In each game, the first row plays the second. By how much does the first row win? 20 means about a draw, 40 a big win and 0 a big loss. Wins can go round in a circle. Each row has two weighted sums of its numbers, A and B, taken from their middle values. A row wins by its A times the other's B, less its B times the other's A.
tensor([-0.11, -1.41,  1.21, -0.09, -0.71,  0.07, -2.67, -0.17,  1.41, -0.76])
tensor([-2.00,  1.93,  0.28,  1.62, -2.32, -2.90,  3.13,  2.47, -4.13,  3.94]) 11
tensor([ 2.64,  1.21, -1.96,  1.83,  1.57, -1.28, -0.71,  0.52, -0.07, -1.41])
tensor([-1.86,  0.41,  0.61,  1.26, -2.36, -2.42,  0.85,  2.30, -2.28,  2.27]) 27
tensor([ 0.16,  0.43, -0.81, -0.22,  0.17,  1.33,  1.84, -0.61,  1.18, -0.45])
tensor([ 1.72,  0.78, -0.60,  1.03,  0.72, -1.27, -0.74, -0.30, -0.93,  0.15]) 23
tensor([ 0.00, -0.67,  0.38,  0.22,  0.41,  0.46, -1.42, -0.70,  0.92, -0.79])
tensor([ 0.97,  0.42, -0.04, -0.57, -0.03, -0.45, -0.39, -0.79, -1.00,  0.72]) 19
tensor([-1.57,  0.58,  1.73,  1.48, -0.46, -1.33, -0.42, -0.53, -0.92,  1.78])
tensor([ 1.16,  0.61, -0.47,  1.65,  0.91, -1.74, -0.75,  0.27, -1.00, -0.30]) 10
tensor([ 0.10,  0.95, -0.85, -0.24,  1.16,  2.78,  2.58, -0.92,  2.60, -1.74])
tensor([ 0.48,  0.00,  0.53,  0.56, -0.12,  0.17, -0.13, -0.38,  0.16, -0.26]) 22
tensor([-1.45, -0.17,  0.83,  0.10, -0.13,  0.17,  0.20, -0.13,  0.27,  1.05])
tensor([ 0.78, -0.87,  0.29, -0.52, -0.32,  0.26,  0.20, -0.94,  0.20, -0.57]) 21
tensor([ 0.89,  0.16, -0.48, -0.66, -0.17,  0.44,  0.57,  0.25,  0.18, -1.09])
tensor([-1.85,  2.35,  2.35, -1.38, -0.31,  0.34,  0.85,  1.18, -0.86,  0.72]) 38
tensor([ 0.08,  0.54, -0.57, -0.35,  0.20,  2.07,  1.45, -1.10,  1.82, -1.65])
tensor([ 0.37, -0.75, -0.13, -0.10, -0.52,  0.05,  0.24,  0.01,  0.04, -0.56]) 22
tensor([-1.11,  0.06,  0.04,  0.60, -0.79,  0.02, -0.19,  0.43, -0.32,  0.17])
tensor([ 0.83, -0.25,  0.37, -0.23,  0.95,  1.19, -1.84, -0.59,  1.46, -1.15]) 8
tensor([ 1.78,  0.49, -1.12,  0.69,  0.51, -1.17, -1.02,  0.46, -0.57, -0.78])
tensor([ 0.76,  0.48,  0.57,  1.59, -0.29, -0.75,  0.20, -1.14,  0.47,  1.57]) 20
tensor([-2.27, -0.27,  1.29, -0.19, -1.16,  0.53,  0.17, -0.16,  0.32,  1.46])
tensor([-0.70, -0.37,  0.59, -0.54, -0.11, -0.55, -0.23, -0.43, -0.40,  1.12]) 26
tensor([-1.65,  1.51, -0.03,  1.53, -1.96, -2.04,  2.48,  1.91, -3.10,  2.90])
tensor([-0.18, -0.94,  0.46,  0.35, -1.14, -1.54, -2.00,  0.52, -1.39,  1.25]) 24
tensor([ 0.28,  0.17, -0.44,  0.04, -0.29,  0.18,  0.87, -0.38,  0.23, -0.32])
tensor([ 0.69, -1.35, -0.62, -1.11,  0.22,  0.68,  0.58,  1.40, -0.06, -0.35]) 28
tensor([ 0.61,  1.35, -0.35, -1.45,  0.84,  1.65,  1.33, -1.04,  0.86, -2.83])
tensor([ 0.22, -0.78, -0.12, -0.76, -0.23,  0.56,  0.02,  0.24, -0.14, -0.08]) 20
tensor([-0.76,  1.54, -0.55,  0.59,  0.76, -0.64,  0.67,  1.36, -0.21,  0.20])
tensor([ 0.10, -0.26, -0.19,  0.81, -0.12, -0.86, -0.07,  0.16,  0.23,  0.18]) 23
tensor([-1.15, -0.25,  0.48,  0.11, -1.49, -0.88, -0.58,  0.55, -0.15,  0.83])
tensor([-0.64,  0.07, -0.05,  0.76, -1.03, -1.10,  1.07,  0.83, -1.30,  1.68]) 15
tensor([ 0.11, -1.00, -0.07, -0.58, -0.36,  0.47,  0.15,  0.00, -0.20, -0.22])
tensor([ 0.13,  0.06, -0.53,  0.06,  0.40, -0.78,  0.05,  0.75, -0.77, -0.47]) 21
tensor([ 0.94, -0.46, -0.32,  0.04,  1.11,  0.62, -1.68, -0.07,  1.22, -1.64])
tensor([-0.92, -0.20,  1.13, -0.60, -0.52,  0.36,  0.29, -1.09, -0.61,  1.21]) 19
tensor([ 0.79, -1.66, -0.52, -1.03,  0.10,  1.80,  0.72,  1.80,  0.07, -0.34])
tensor([-0.75, -0.21,  0.64,  0.14, -0.08,  0.19,  0.03,  0.00,  0.15,  0.70]) 24
tensor([ 1.45, -2.23, -0.58, -1.48, -0.48,  1.54,  0.04, -0.15, -0.09,  0.50])
tensor([-2.40,  1.67,  0.94, -2.72,  0.21,  0.29,  0.58,  1.95, -1.21,  0.16]) 33
tensor([ 0.08,  0.17, -0.41,  0.12, -0.22, -0.28,  0.29, -0.09,  0.48, -0.36])
tensor([ 0.24,  0.18, -0.47,  0.06,  0.28,  2.47,  0.88, -1.13,  1.85, -1.47]) 12
tensor([-1.71,  1.60,  0.64,  1.45, -2.62, -2.69,  2.94,  2.77, -3.14,  3.44])
tensor([ 1.77, -3.25, -0.39, -1.67, -0.21,  2.24, -0.28,  0.61, -0.05,  0.86]) 10
tensor([-0.33,  0.44, -0.20, -0.13,  0.10, -0.01,  0.55,  0.68, -0.40,  0.45])
tensor([ 0.24,  0.23, -0.22, -0.28,  0.32, -1.07, -0.62,  0.52, -1.71, -0.10]) 18
tensor([-0.23, -0.54,  0.87,  0.01, -0.81, -1.57, -1.75,  0.22, -1.23,  0.93])
tensor([-1.42,  0.46,  1.35,  0.40, -0.39, -0.10,  0.23, -0.34, -0.55,  1.22]) 20
tensor([ 1.34, -2.69, -0.83, -1.55, -0.27,  1.57,  0.38,  0.47, -0.82, -0.49])
tensor([ 0.30, -0.13,  0.46,  0.00, -1.30, -0.93, -0.71, -0.93, -0.94, -0.40]) 18
tensor([-0.58,  0.38, -0.59,  0.91,  0.07, -0.57,  0.14,  1.01,  0.49, -0.57])
tensor([ 0.00, -0.13,  0.91,  0.61,  0.23,  0.22, -2.64,  0.26,  0.90, -0.77]) 4
tensor([ 0.43,  0.12, -0.50, -0.31,  0.25,  0.27,  0.06,  0.01, -0.02,  0.34])
tensor([-1.95,  0.11,  1.36, -0.18, -0.58,  0.50,  0.24, -0.85, -0.38,  1.05]) 18
tensor([-0.80,  1.15, -1.03,  0.33,  0.88, -0.78,  0.82,  1.49,  0.49,  0.08])
tensor([-2.26, -0.81,  1.70, -2.24, -1.52,  2.02,  0.43, -1.93,  0.20,  2.28]) 18
tensor([ 0.02,  0.16, -0.52, -0.54, -0.26,  0.41,  0.05, -0.41,  0.26, -0.04])
tensor([ 0.92, -2.09,  0.17, -1.17, -0.84,  1.45, -0.16,  0.09, -0.28,  0.64]) 21
tensor([ 2.69,  0.68, -1.49,  1.30,  1.52, -1.19,  0.04,  0.93, -0.33, -0.95])
tensor([ 0.13, -1.18,  0.80, -0.17,  0.25,  0.14, -1.54, -0.50,  1.56, -0.69]) 13
tensor([-0.17,  0.09, -0.24,  0.46, -0.35, -0.60,  0.15, -0.27, -0.33,  0.38])
tensor([ 0.19,  0.09,  0.32, -0.01,  0.75, -0.70, -0.24, -0.26,  0.49,  0.10]) 27
tensor([ 0.64,  0.45,  0.63,  0.21,  1.38,  0.76, -0.86, -0.73,  0.54, -0.33])
tensor([-0.87,  0.02,  0.88, -0.87, -0.42,  0.31,  0.19, -0.86, -0.01,  1.25]) 13
tensor([ 1.15, -2.30, -1.35, -1.70, -0.96,  1.46,  0.75,  0.07, -0.23, -0.75])
tensor([ 0.53,  0.27, -0.58, -0.27,  0.31,  0.53,  0.13,  0.17,  0.40, -0.55]) 20
tensor([-0.36,  0.89,  0.12,  0.68, -0.03, -0.41,  2.05, -0.75, -0.72,  1.26])
tensor([ 0.73, -0.67, -0.36, -0.08, -0.62,  0.04, -0.04, -0.79, -0.16,  0.02]) 16
tensor([-0.10, -0.40, -0.15, -0.06,  0.15, -0.13,  0.22,  0.51, -0.05, -0.44])
tensor([-0.33,  0.13,  0.05, -0.30,  0.40, -0.33, -0.72,  0.84, -0.17,  0.51]) 21
tensor([-0.05,  0.42, -0.38,  0.22,  0.73,  2.18,  1.02, -1.32,  1.85, -1.33])
tensor([-1.73,  0.25,  1.62,  0.90, -0.17, -1.40, -1.03, -0.18, -0.87,  1.93]) 11
tensor([-2.23, -0.52,  1.41, -0.34, -0.81,  0.73,  0.00, -0.97,  0.00,  1.23])
tensor([ 0.84, -0.14, -0.36, -0.33,  0.73,  0.36, -1.23,  0.40,  0.87, -1.44]) 18
tensor([ 1.08, -2.74, -0.57, -1.75, -0.92,  1.75,  0.68, -0.71, -0.25, -0.75])
tensor([ 1.32, -2.35,  0.10, -1.19, -1.17,  0.95, -0.27, -1.90, -0.26, -1.24]) 19
tensor([-0.84, -0.13,  0.41, -0.38,  0.18,  0.30,  0.12, -0.72, -0.14,  1.05])
tensor([ 3.45,  1.03, -2.19,  0.75,  1.73, -2.05, -0.47,  0.65, -1.03, -1.27]) 23
tensor([-0.02, -0.24,  0.32,  0.48, -0.66, -1.51, -0.94,  0.06, -1.02,  1.33])
tensor([-0.46,  0.62, -0.20,  0.76, -0.79, -0.89,  0.39,  1.43, -1.10,  0.99]) 17
tensor([ 2.06,  0.54, -0.91,  0.65,  0.63, -0.79, -0.46,  0.16, -0.94, -0.59])
tensor([ 0.48,  0.60, -0.28, -0.26, -0.87,  0.27,  1.65, -2.14, -0.05, -1.08]) 11
tensor([ 0.03,  0.32,  0.85,  0.64,  0.16, -0.16,  0.31, -0.30, -0.22,  0.58])
tensor([-0.34, -1.34,  0.77, -0.26, -0.47,  0.12, -2.34, -0.40,  1.24, -0.96]) 26
tensor([ 0.46, -0.28, -0.44, -0.39, -0.50,  0.15,  0.31, -0.46,  0.05, -0.10])
tensor([-1.41,  1.01,  0.31, -1.23, -0.05,  0.09,  0.28,  0.97, -0.58,  0.24]) 21
tensor([ 1.57,  0.29, -1.55, -0.49,  0.69,  0.51,  0.55,  0.41,  0.08, -1.43])
tensor([-0.87,  0.20,  0.90,  0.57, -0.16, -0.43,  0.35,  0.26, -0.43,  1.18]) 25
tensor([ 0.73, -0.47,  0.01, -0.19,  0.22, -0.05, -1.82,  0.83,  0.52, -1.64])
tensor([-0.73,  1.35, -0.40,  0.65,  0.78, -0.64,  0.56,  2.27,  0.17,  0.52]) 20
tensor([ 0.89,  0.48,  0.69,  1.13, -0.16, -1.40,  0.22, -1.02,  0.35,  1.54])
tensor([-0.14, -0.22, -0.78, -0.65,  0.67, -0.25,  0.23, -1.02,  0.82, -0.42]) 6
tensor([ 0.94,  0.16,  0.71,  1.27, -0.21, -1.06,  0.00, -0.58,  0.42,  1.53])
tensor([-2.19,  1.70,  0.96, -1.79, -0.05,  0.07,  0.46,  1.54, -1.35,  0.26]) 27
tensor([ 1.64, -0.13, -1.67, -1.25,  0.52,  0.64,  0.87,  0.59,  0.49, -1.67])
tensor([ 1.15, -0.27, -0.05, -0.31,  1.22,  0.68, -1.95,  0.08,  1.17, -1.60]) 34
tensor([ 1.81, -2.92, -0.08, -1.92, -1.10,  1.31, -0.51, -1.25, -0.61, -0.90])
tensor([-0.74,  1.94,  0.22,  1.00,  0.92, -1.44,  0.40,  1.22, -0.12,  0.59]) 32
tensor([ 2.49,  0.30, -1.57, -0.07,  0.82, -0.28, -0.45, -0.05, -0.42, -0.39])
tensor([ 0.29, -0.36, -0.84,  0.05,  0.45, -0.38, -0.12,  0.35, -0.51, -0.73]) 20
tensor([ 1.91,  0.55, -1.22,  0.55,  0.71, -1.02, -0.52,  0.10, -0.36, -0.51])
tensor([-2.09,  0.44,  2.35,  1.37, -0.82, -1.30, -1.48, -0.72, -0.81,  2.28]) 23
tensor([ 1.36, -2.55,  0.03, -0.78, -1.82,  1.10, -0.72, -1.77, -0.30, -0.19])
tensor([ 1.45, -1.00, -0.62,  2.78,  0.06, -0.97, -0.57, -1.80,  0.43,  1.09]) 10
tensor([-0.33,  0.16, -0.03, -0.31,  0.01, -0.03,  0.22,  0.30, -0.01,  0.60])
tensor([ 1.51, -2.93,  0.06, -1.31, -1.45,  1.46, -0.40, -1.67, -0.49, -1.07]) 20
tensor([ 0.27, -0.27, -0.28,  0.33, -0.42,  0.01, -0.14, -0.15,  0.11,  0.17])
tensor([-0.15,  0.89, -0.02,  0.55,  0.23, -0.65,  0.82,  0.40, -0.86,  1.07]) 16
tensor([-1.36, -0.16, -0.55,  0.26, -1.81, -2.39,  0.80,  1.02, -1.87,  1.35])
tensor([-2.14,  1.99,  0.95, -1.77,  0.01,  0.16,  0.37,  1.47, -0.74,  0.61]) 18
tensor([ 0.77,  0.63, -0.70,  0.30,  0.64, -0.80,  0.02,  0.45, -0.14, -0.36])
tensor([-0.80,  0.27,  0.49, -0.74, -0.16,  0.16,  0.28, -0.81, -0.82,  1.44]) 19
tensor([-0.54,  0.17,  0.16, -0.32, -0.42,  0.10,  0.07, -0.52, -0.26,  0.90])
tensor([-1.72,  3.23,  0.58,  2.07,  0.66, -1.80,  0.50,  1.57, -0.09,  1.10]) 9
tensor([ 1.11,  0.17, -1.34, -0.30,  0.30,  0.10,  0.27,  0.40,  0.22, -0.88])
tensor([-1.67,  0.25,  1.47,  1.63, -0.42, -1.32, -0.95,  0.13, -0.63,  1.47]) 12
tensor([-0.24,  0.52,  0.27,  1.63, -0.13, -1.61, -0.10,  0.49, -0.94,  0.03])
tensor([ 0.70,  0.33,  0.57,  0.98, -0.31, -0.83, -0.50, -0.43,  0.25,  1.54]) 21
tensor([ 1.04,  0.09, -1.17, -0.28,  0.45,  0.23,  0.35,  0.11,  0.54, -0.80])
tensor([ 0.52,  0.24,  0.18, -0.04,  0.36, -0.72, -0.15, -0.91, -1.06,  0.47]) 28
tensor([ 2.33,  0.80, -0.75,  1.07,  0.90, -1.68, -0.68,  0.11, -1.32, -0.20])
tensor([ 0.55, -0.37, -0.32,  0.22,  0.32, -0.49, -0.25,  0.14, -0.03, -0.28]) 16
tensor([-0.32,  0.18, -0.25,  0.11,  0.52, -0.10,  0.09,  0.50, -0.15,  0.15])
tensor([-1.74,  0.55,  1.44, -0.29,  0.10,  1.64,  0.23, -0.01, -0.40, -0.88]) 21
tensor([ 0.62, -0.83,  0.14, -0.33, -0.35, -0.36, -0.03, -0.76, -0.12, -0.40])
tensor([-1.77,  1.97,  1.31, -1.36, -0.29,  0.10,  0.99,  1.09, -0.51,  1.34]) 32
tensor([ 0.85,  0.56, -0.41, -0.05, -0.03, -0.87, -0.51, -0.63, -0.66,  0.59])
tensor([-0.07,  0.90, -0.26,  0.46,  0.14,  0.16,  1.36, -0.53, -0.93,  0.96]) 19
tensor([-0.55,  0.46,  0.55,  0.02,  0.30,  0.03, -0.20,  0.67, -0.95,  0.00])
tensor([ 0.04, -1.29,  0.28, -0.27, -0.67,  0.01, -1.93, -0.20,  1.32, -0.84]) 33
tensor([ 0.52, -1.14, -1.01, -1.09,  0.20,  1.12,  1.08,  2.42,  0.22,  0.85])
tensor([-1.70,  1.95,  1.96, -1.27, -0.57,  0.12,  0.97,  1.39, -0.38,  1.38]) 27
tensor([ 0.08,  1.26, -0.21,  0.97, -0.24, -0.31,  1.97, -0.49, -1.01,  1.49])
tensor([-1.87,  0.21,  0.45, -0.85,  0.73,  1.48,  0.21,  0.50, -0.61, -1.69]) 17
tensor([ 0.70,  1.41, -0.84, -0.75, -0.12,  0.90,  2.65, -1.29, -0.03, -0.94])
tensor([ 0.55, -0.81, -0.43,  0.19,  0.41, -0.01, -0.16, -0.52, -0.23, -0.76]) 22
tensor([ 0.03, -0.37, -0.44, -0.32, -0.30,  0.25,  0.20,  0.30,  0.07,  0.05])
tensor([-0.14, -0.18, -0.40,  0.13, -0.44, -0.79,  0.36,  0.14, -0.38,  0.41]) 22
tensor([ 0.83, -0.05,  0.50,  0.56,  1.15,  1.05, -1.30, -0.81,  0.52, -0.89])
tensor([ 0.22,  0.06, -0.43,  0.33,  0.75,  1.94,  0.67, -0.42,  2.03, -1.17]) 29
tensor([-0.35, -0.63,  0.52,  0.33, -0.25, -0.11, -2.58,  0.91,  0.87, -0.55])
tensor([-0.84,  0.73,  0.00, -0.84,  0.13,  0.50,  0.14,  0.87, -0.47, -0.67]) 11
tensor([ 0.21,  1.42, -1.39, -0.50,  0.93,  2.72,  2.72, -0.38,  1.83, -1.74])
tensor([ 0.96, -0.36, -0.13,  1.70, -0.28, -0.83, -0.10, -0.75,  0.53,  1.58]) 15
tensor([-0.10,  0.04, -0.07, -0.18,  0.46, -0.13,  0.18, -0.19, -0.28,  0.00])
tensor([-0.62, -0.35,  0.52,  0.15, -0.76, -0.64, -1.15,  0.40,  0.38,  0.04]) 19
tensor([-1.18,  1.30,  0.97, -0.17, -0.37,  0.09,  0.58, -0.36,  0.18,  1.22])
tensor([ 0.55, -0.06, -0.38,  0.69,  0.24, -0.65, -0.26,  0.05, -0.06,  0.18]) 20
tensor([-0.25,  0.88, -0.73, -0.05,  0.19,  0.21,  1.65, -0.14, -0.23, -0.09])
tensor([-1.87,  2.25,  2.16, -1.30, -0.37,  0.28,  0.64,  1.50, -0.32,  0.84]) 27
tensor([-0.09, -0.11, -0.82, -0.61,  0.90,  0.24,  0.86,  2.52, -0.07,  0.46])
tensor([ 0.50, -0.09,  0.43, -0.34,  0.96,  0.56, -1.34, -0.91,  1.57, -0.41]) 14
tensor([ 0.06,  0.40,  0.32, -0.09,  0.44, -0.36, -0.26,  0.65, -0.45, -0.23])
tensor([ 0.82,  0.10, -1.08, -0.26,  0.42, -0.28,  0.48,  0.76,  0.07, -0.21]) 10
tensor([-0.81, -0.20, -0.01,  0.32, -0.91, -1.53, -0.26,  1.12, -0.06,  0.58])
tensor([ 0.83, -0.51,  0.45,  0.12,  0.56,  0.65, -1.34, -1.32,  1.33, -0.68]) 21
